In the data rows, 500 means zero.
A hidden rule labels the rows of this table. It goes by one to three of the table's principal directions, not those with the most spread.
[567 482 206 732 489 472 248 558 605 645 290 366 615 341 186 454 423 504 524 273 519 466 424 355 868 498 367 325 429 629 536 737 433 450 596 490 428 327 497 261 570 261 483 565 643 241 553 315] zt
[321 433 272 284 428 240 490 430 279 560 320 420 304 475 635 333 338 382 600 528 475 519 493 314 431 623 528 479 526 355 465 581 441 460 386 563 377 502 484 442 470 509 466 299 282 302 534 374] zt
[512 307 701 645 405 530 313 533 724 485 479 452 459 562 419 670 474 509 404 327 298 353 464 535 734 424 371 551 416 561 653 567 675 570 605 549 439 469 413 321 596 202 533 556 699 664 667 499] zt
[282 523 596 469 586 548 851 362 460 521 712 670 285 502 870 464 505 545 599 786 596 428 547 481 228 419 690 546 481 131 581 392 368 583 374 479 624 585 584 521 404 668 653 232 299 469 602 319] hq
[521 469 682 671 415 497 500 323 703 541 408 505 320 501 509 525 515 479 368 307 379 480 485 487 592 586 549 571 450 419 522 420 560 594 411 515 463 362 496 424 752 418 478 575 489 665 640 331] pn
[464 557 152 325 413 122 635 286 616 481 299 536 519 634 596 252 497 582 477 494 328 674 562 312 350 722 409 524 722 429 169 183 304 507 279 648 444 256 591 665 684 768 243 339 332 670 355 300] lc
[573 405 208 572 508 431 284 581 497 584 437 490 711 491 300 670 472 497 591 466 454 437 490 501 691 419 367 426 418 622 548 598 524 510 554 563 499 351 513 341 411 307 426 525 666 358 361 497] sj
[406 730 699 460 491 373 402 499 450 647 483 283 062 572 551 418 392 312 367 343 706 435 423 426 572 594 676 497 344 746 605 705 549 510 474 425 406 584 481 558 414 641 598 657 351 264 720 478] sr
[596 616 495 486 591 551 410 541 503 536 509 529 553 381 424 446 498 469 524 446 619 497 509 522 575 504 479 454 566 543 497 496 409 490 510 464 497 386 494 457 472 538 542 583 498 424 417 435] sr
[632 553 393 575 663 756 644 675 500 373 762 641 991 447 410 623 713 620 615 759 590 556 559 654 458 196 408 309 655 440 377 372 429 476 626 364 710 581 587 624 335 579 511 424 647 533 084 662] zt
[477 547 772 437 491 438 426 638 451 517 658 428 270 751 522 629 410 377 366 532 512 430 439 553 462 398 597 503 398 830 509 592 746 569 514 513 484 796 437 653 316 509 552 654 558 604 653 772] hq
[545 544 390 446 533 734 375 661 235 492 434 330 747 165 368 445 515 460 630 513 724 532 457 563 577 511 509 433 498 498 654 761 508 278 720 327 488 620 439 461 395 428 598 581 572 133 407 631] hn
[556 495 621 589 506 662 394 547 524 566 565 523 488 410 424 602 528 444 521 425 541 434 485 512 631 432 524 469 493 548 627 603 574 548 560 400 448 564 435 458 517 348 553 590 601 497 557 456] hq
[607 622 587 534 612 632 438 586 403 504 538 514 606 311 445 521 555 478 543 504 708 468 546 621 513 466 446 426 500 515 497 484 349 462 559 486 596 473 476 517 418 564 605 582 563 380 364 525] hq
[485 440 629 422 585 575 413 716 377 459 702 621 514 542 476 706 484 517 608 595 564 375 531 622 476 320 415 483 425 585 613 588 481 548 597 562 539 693 473 413 248 394 633 454 550 466 494 705] sj
[425 581 699 685 511 492 594 459 598 571 591 486 288 617 488 575 540 503 361 428 495 473 421 435 515 459 630 493 372 559 501 563 588 577 472 485 532 630 548 500 488 519 554 519 490 572 680 495] zt
[687 586 603 564 576 700 586 476 560 404 595 586 785 402 535 652 672 536 514 579 553 532 586 736 452 389 460 520 549 389 416 262 464 517 527 472 685 360 530 617 519 625 484 594 646 663 172 600] hn
[369 350 519 344 402 464 746 531 502 472 623 575 378 820 653 247 534 620 448 736 323 641 476 303 139 604 579 522 662 628 392 464 530 451 408 439 477 804 467 754 562 591 416 272 391 654 824 421] hq
[355 422 441 492 347 331 553 469 602 588 458 393 258 789 512 363 441 523 386 497 325 588 397 267 448 604 621 483 494 732 475 643 635 503 416 445 406 649 506 552 592 488 377 418 415 487 825 385] sr
[587 637 431 473 570 539 384 606 323 610 555 500 527 434 405 581 517 353 585 474 688 484 511 495 568 423 512 373 480 636 480 596 473 519 515 417 470 563 480 597 364 513 513 597 526 345 348 545] sr
[683 590 480 860 509 689 349 443 576 585 266 408 596 156 191 467 563 475 469 236 644 579 480 561 795 566 516 282 446 488 497 607 348 480 496 367 562 234 537 263 773 386 494 702 515 207 386 276] hn
[716 649 539 658 611 718 504 418 593 466 491 608 804 106 394 533 731 495 524 379 562 541 553 569 632 490 434 456 747 204 392 259 402 484 539 409 553 291 527 468 641 491 510 515 582 642 135 329] zt
[585 617 749 628 639 776 474 675 505 467 731 551 624 415 444 749 591 520 540 456 696 341 520 671 621 230 397 493 334 514 621 580 478 530 727 471 585 640 473 536 299 466 715 627 728 559 451 756] zt
[509 653 585 313 541 512 408 654 215 531 615 436 378 552 474 593 442 347 522 565 704 515 467 584 419 489 680 507 431 788 568 676 651 480 528 420 452 785 476 638 254 584 530 682 423 336 483 804] hn
[527 454 974 502 292 608 538 570 699 501 615 377 293 788 579 525 539 492 219 306 327 437 394 509 414 515 459 675 340 751 539 468 820 462 644 452 423 867 366 899 654 420 604 692 728 944 999 738] zt
[570 344 462 590 360 511 265 557 586 528 358 380 589 481 322 595 501 498 466 317 334 466 456 434 718 544 367 537 482 676 571 644 661 462 632 523 372 521 386 437 611 219 408 576 742 577 616 514] pn
[495 402 198 624 510 647 491 657 464 558 542 447 763 477 367 524 472 552 641 619 562 480 461 464 620 270 421 274 402 541 560 718 483 444 641 371 556 592 513 497 412 354 532 467 673 252 477 534] hq
[597 527 665 341 551 684 500 595 486 357 653 581 688 395 593 638 555 504 578 587 521 463 554 698 457 367 439 605 614 399 539 377 574 482 625 483 539 578 457 563 396 504 573 525 610 693 321 724] sj
[653 502 613 597 549 717 431 634 486 400 605 536 742 455 323 692 599 526 491 490 534 501 510 683 580 367 457 475 488 604 524 517 615 498 639 441 545 607 480 535 457 408 511 679 672 600 348 773] hq
[613 461 375 292 477 584 522 658 479 406 553 573 807 584 474 437 506 615 587 599 470 589 544 577 358 426 299 461 582 619 372 405 415 426 580 508 530 575 454 736 490 572 461 542 647 637 420 712] sj
[463 546 569 491 484 461 561 437 535 536 542 504 347 544 614 468 496 446 465 525 517 477 511 472 453 517 573 508 523 479 495 431 511 546 433 471 489 525 510 590 525 561 511 479 429 530 555 410] lc
[607 537 354 687 581 555 351 492 546 631 510 614 710 268 378 752 588 481 652 460 573 383 567 531 709 346 369 349 509 408 515 450 353 616 509 534 567 312 508 375 462 370 497 485 709 434 223 302] hq
[370 399 564 326 367 301 482 413 532 544 393 445 184 642 612 254 410 473 396 465 322 556 447 293 380 771 595 617 634 591 512 524 580 471 371 520 336 542 428 484 635 492 421 391 322 549 827 283] sr
[314 335 000 000 492 215 644 721 207 477 660 553 713 852 675 271 352 541 673 940 360 551 475 244 115 411 363 459 691 602 306 479 569 351 522 575 409 871 455 902 132 607 428 174 520 574 525 715] zt
[540 587 417 566 640 627 496 492 416 579 585 612 588 256 436 493 615 431 622 614 618 550 515 429 553 463 652 347 755 384 502 529 441 534 430 324 520 460 530 356 442 480 477 378 406 314 264 218] sj
[554 617 450 490 618 618 371 606 350 453 461 433 694 213 338 461 527 481 574 449 693 508 498 536 642 497 464 435 586 475 555 639 433 393 647 430 464 501 471 393 384 499 571 574 519 301 310 584] pn
[523 692 684 519 572 651 649 456 358 487 627 601 401 448 580 679 624 448 577 550 701 569 568 634 397 426 687 489 437 436 484 499 416 607 421 411 595 588 574 555 445 691 502 544 358 444 308 606] zt
[436 452 313 459 501 521 641 462 446 450 478 523 641 422 573 429 530 557 613 661 476 586 523 464 420 462 517 430 612 294 437 472 421 459 474 452 557 491 548 471 508 549 451 311 433 418 354 431] sr
[606 531 539 788 481 579 440 434 682 648 502 509 621 400 389 731 600 460 448 321 428 407 454 471 708 354 423 425 415 432 460 442 593 595 541 500 539 428 480 529 592 337 511 591 813 699 447 394] zt
[617 560 501 700 467 602 434 509 610 588 424 424 648 418 326 557 606 531 442 309 490 525 451 446 650 490 408 451 436 592 443 560 502 467 594 471 516 461 463 551 606 438 472 614 747 568 518 468] zt
[527 431 471 385 511 656 523 624 436 517 671 548 828 472 606 671 544 569 617 668 506 374 509 606 367 313 331 562 417 444 583 436 558 431 682 540 599 644 407 735 316 464 618 506 876 646 478 696] hn
[528 589 519 536 500 538 549 430 455 477 419 509 430 421 473 472 502 481 517 429 596 591 527 570 504 546 581 453 453 432 459 500 388 527 420 457 526 422 570 442 607 586 482 566 327 382 413 502] zt
[567 440 669 675 459 513 350 436 611 479 355 433 460 471 410 694 477 527 418 277 490 404 516 740 656 538 418 597 182 497 656 508 471 537 527 629 594 209 532 248 615 403 554 699 553 421 510 574] sj
[471 654 661 444 565 523 487 497 485 568 616 500 354 470 597 534 490 448 488 546 648 434 495 540 457 509 631 554 494 580 609 520 515 536 486 464 513 553 488 539 379 614 581 571 478 440 556 474] hn
[434 459 126 428 426 179 289 292 506 726 146 326 516 281 582 465 332 402 574 355 411 389 449 344 650 676 398 604 408 287 565 503 466 426 442 705 446 049 466 273 520 412 460 422 618 314 475 159] hn
[527 426 448 330 453 446 491 583 400 417 531 546 538 645 534 550 462 512 544 543 465 492 552 577 386 498 396 588 443 586 476 435 519 481 533 591 460 601 488 655 442 500 476 525 500 600 498 748] pn
[438 490 682 685 476 667 615 501 501 422 488 415 398 448 515 553 499 548 465 407 588 457 475 602 557 430 528 531 230 358 615 634 486 464 619 473 562 606 549 425 546 452 658 539 461 418 655 671] pn
[523 496 338 469 450 411 560 284 487 550 284 555 430 340 601 378 446 482 566 431 508 552 555 531 423 684 516 544 461 212 453 313 297 492 319 572 536 175 587 403 721 548 474 452 293 381 448 253] sj
[372 590 414 497 542 451 394 476 374 713 476 408 375 298 514 480 442 352 580 484 602 429 413 270 628 496 635 416 557 447 609 739 552 501 499 416 392 572 430 385 360 431 554 414 524 276 556 251] sr
[617 655 441 502 783 703 231 695 231 452 596 570 774 028 363 783 537 425 794 573 880 336 613 724 752 315 428 452 546 411 710 660 325 491 702 516 556 413 488 176 107 424 650 532 579 142 034 626] lc
[427 365 336 606 393 422 517 297 545 533 247 468 425 405 535 446 437 525 549 388 420 504 527 456 577 617 476 518 376 247 555 508 373 518 406 564 478 231 540 295 734 413 449 428 396 365 547 276] pn
[483 591 491 444 458 414 567 393 561 566 473 515 421 487 609 458 540 483 492 457 488 518 513 441 433 567 505 521 548 419 425 359 426 523 418 509 495 442 529 604 579 609 478 438 451 563 487 353] sj
[518 220 364 337 469 482 485 685 613 280 579 494 914 735 399 381 511 716 412 679 180 550 444 504 399 495 298 610 705 648 473 422 740 321 684 549 478 598 441 564 435 384 421 430 703 784 546 748] hn
[401 478 682 410 535 514 785 479 497 326 631 620 333 736 588 225 527 632 378 705 474 681 515 528 171 626 693 510 642 531 414 393 446 492 346 421 558 636 587 558 575 732 480 419 132 538 631 530] hq
[441 434 295 331 511 542 536 587 384 429 542 545 587 463 580 476 442 522 711 644 551 499 553 497 484 399 453 482 550 389 565 583 418 466 564 457 455 567 516 463 390 473 513 347 415 358 422 566] zt
[581 548 548 547 571 609 293 646 308 530 471 376 701 256 391 716 490 398 553 360 624 340 464 556 691 370 331 548 329 477 577 672 596 403 762 596 482 591 363 501 271 347 653 642 854 518 415 779] lc
[497 565 548 340 546 563 547 537 439 380 512 538 604 391 564 424 526 570 581 572 580 562 564 575 411 500 443 495 635 417 458 444 336 461 529 503 534 510 481 514 469 652 523 455 454 497 360 567] zt
Which label does each new row get?
[588 431 571 530 484 816 515 658 500 390 631 474 746 497 448 656 571 587 556 558 549 479 497 714 520 344 460 563 358 559 679 609 621 415 731 376 568 644 490 561 451 403 574 628 675 488 507 816] hn
[529 546 195 381 537 627 648 483 404 437 442 555 763 314 604 391 513 617 755 693 683 609 616 627 376 465 444 414 521 286 475 435 152 419 489 445 649 316 591 509 523 697 488 404 405 209 240 456] hn
[514 430 426 422 508 545 478 571 524 514 585 557 606 526 542 495 486 553 570 604 501 434 525 530 448 459 417 520 514 533 583 464 472 474 551 498 515 505 474 557 446 461 541 473 590 492 551 479] hn
[347 346 545 628 360 398 560 423 664 601 497 412 254 712 548 459 459 486 356 469 278 470 384 296 526 523 608 502 447 543 552 593 724 538 451 449 428 626 492 487 613 341 471 391 495 576 848 328] sr
[512 424 298 170 387 248 436 525 482 503 377 427 520 822 528 307 349 539 443 511 360 600 476 473 312 687 407 627 449 791 420 457 538 405 433 617 434 383 464 672 521 639 360 609 487 544 628 631] hn
[416 412 610 523 393 548 626 408 565 446 401 491 251 509 605 305 467 566 479 461 485 564 523 497 417 648 569 530 457 390 565 515 360 477 423 447 495 478 540 405 743 504 532 408 239 378 751 341] sr
[653 758 866 747 664 544 215 564 493 583 551 446 322 470 168 699 514 297 294 218 662 466 428 534 828 458 668 420 459 869 507 716 695 659 494 453 417 511 434 357 394 470 501 910 569 536 415 627] lc
[239 414 444 332 280 227 761 353 558 612 433 443 049 947 704 108 408 535 365 571 276 707 412 113 186 739 702 490 564 678 345 567 523 517 235 434 366 700 495 735 715 687 320 300 218 555 990 240] sr
[495 539 673 654 585 684 616 510 498 423 555 504 486 461 487 504 511 558 474 540 640 518 506 665 493 409 586 437 352 418 557 564 411 508 514 438 658 469 567 380 502 577 616 575 419 358 487 589] sr
[351 501 750 404 497 409 552 474 482 393 522 469 155 667 584 386 392 499 380 511 483 530 475 487 418 615 678 621 503 589 571 598 582 534 434 523 413 628 496 405 479 589 519 518 243 521 725 600] lc
[535 351 546 231 378 535 545 604 453 409 603 539 493 780 689 571 424 504 551 617 412 474 553 650 291 442 415 674 368 622 547 427 611 480 548 545 489 644 446 763 465 498 497 555 558 679 632 814] hn
[528 626 551 621 469 434 589 350 541 538 420 530 367 481 499 531 568 486 442 397 542 572 536 532 462 577 567 447 442 447 363 358 370 585 346 525 568 406 598 543 661 628 444 537 369 503 417 409] zt
[491 333 593 322 539 647 819 676 482 235 856 741 650 829 644 440 606 663 526 939 390 622 578 656 103 329 514 448 708 520 370 268 518 501 470 399 658 799 575 733 421 619 483 292 349 700 427 732] sj
[297 221 298 172 362 234 569 581 415 412 476 438 465 853 663 269 350 596 488 712 260 518 475 358 223 611 388 605 534 606 478 500 584 369 504 623 411 684 443 660 424 507 440 282 444 561 769 615] pn
[415 514 512 382 542 424 549 544 490 571 664 600 392 636 541 392 536 508 489 675 433 561 464 289 352 545 635 464 772 666 443 520 558 538 400 434 436 697 466 562 398 557 425 331 429 568 608 316] sr
[289 542 456 220 483 137 656 479 488 609 671 539 210 921 766 366 376 490 407 698 414 448 452 298 167 558 574 598 504 679 401 376 578 541 351 633 451 710 505 832 293 733 497 369 420 679 782 498] hq
[405 522 649 610 452 470 656 265 612 430 338 419 236 460 658 400 437 514 400 348 507 493 506 554 525 623 596 655 311 205 569 456 438 507 433 549 518 290 587 350 701 584 571 517 274 480 633 443] lc
[489 573 317 662 490 363 444 286 615 652 278 501 327 288 479 388 447 428 537 314 533 486 520 334 705 622 526 414 548 306 467 469 302 580 343 519 425 186 559 291 702 454 454 428 350 342 481 052] lc
[505 463 133 435 567 488 506 569 371 515 504 548 800 411 484 551 522 553 717 700 558 522 550 516 467 392 406 385 534 415 466 507 345 451 520 516 610 400 559 440 342 521 451 336 549 273 219 472] sj
[673 574 699 574 576 739 513 666 546 396 712 553 732 596 372 697 641 554 447 533 562 523 514 726 500 307 462 470 450 694 475 469 587 519 629 417 627 610 510 644 413 550 524 702 679 648 343 828] sj
[523 557 300 250 623 471 569 637 350 544 776 680 751 629 561 536 541 482 628 789 515 505 522 414 299 328 466 444 712 588 360 389 563 524 497 484 489 708 454 830 202 620 455 425 650 695 310 616] hq
[614 576 460 528 540 539 321 587 476 518 507 487 700 330 376 643 568 435 559 434 553 442 533 501 678 404 364 421 623 562 456 496 511 516 611 503 450 533 420 561 420 424 477 563 726 576 277 542] lc
[538 664 685 586 544 489 546 321 612 587 501 588 336 419 528 494 577 432 418 399 519 551 504 477 508 568 649 465 608 402 419 355 449 632 310 450 525 335 541 443 641 615 471 537 378 581 416 235] sj
[558 549 476 427 553 417 367 511 445 541 520 602 405 500 457 559 467 393 561 507 534 505 555 484 556 511 551 456 635 616 467 492 476 620 382 513 424 438 487 424 449 492 409 521 403 475 362 414] pn
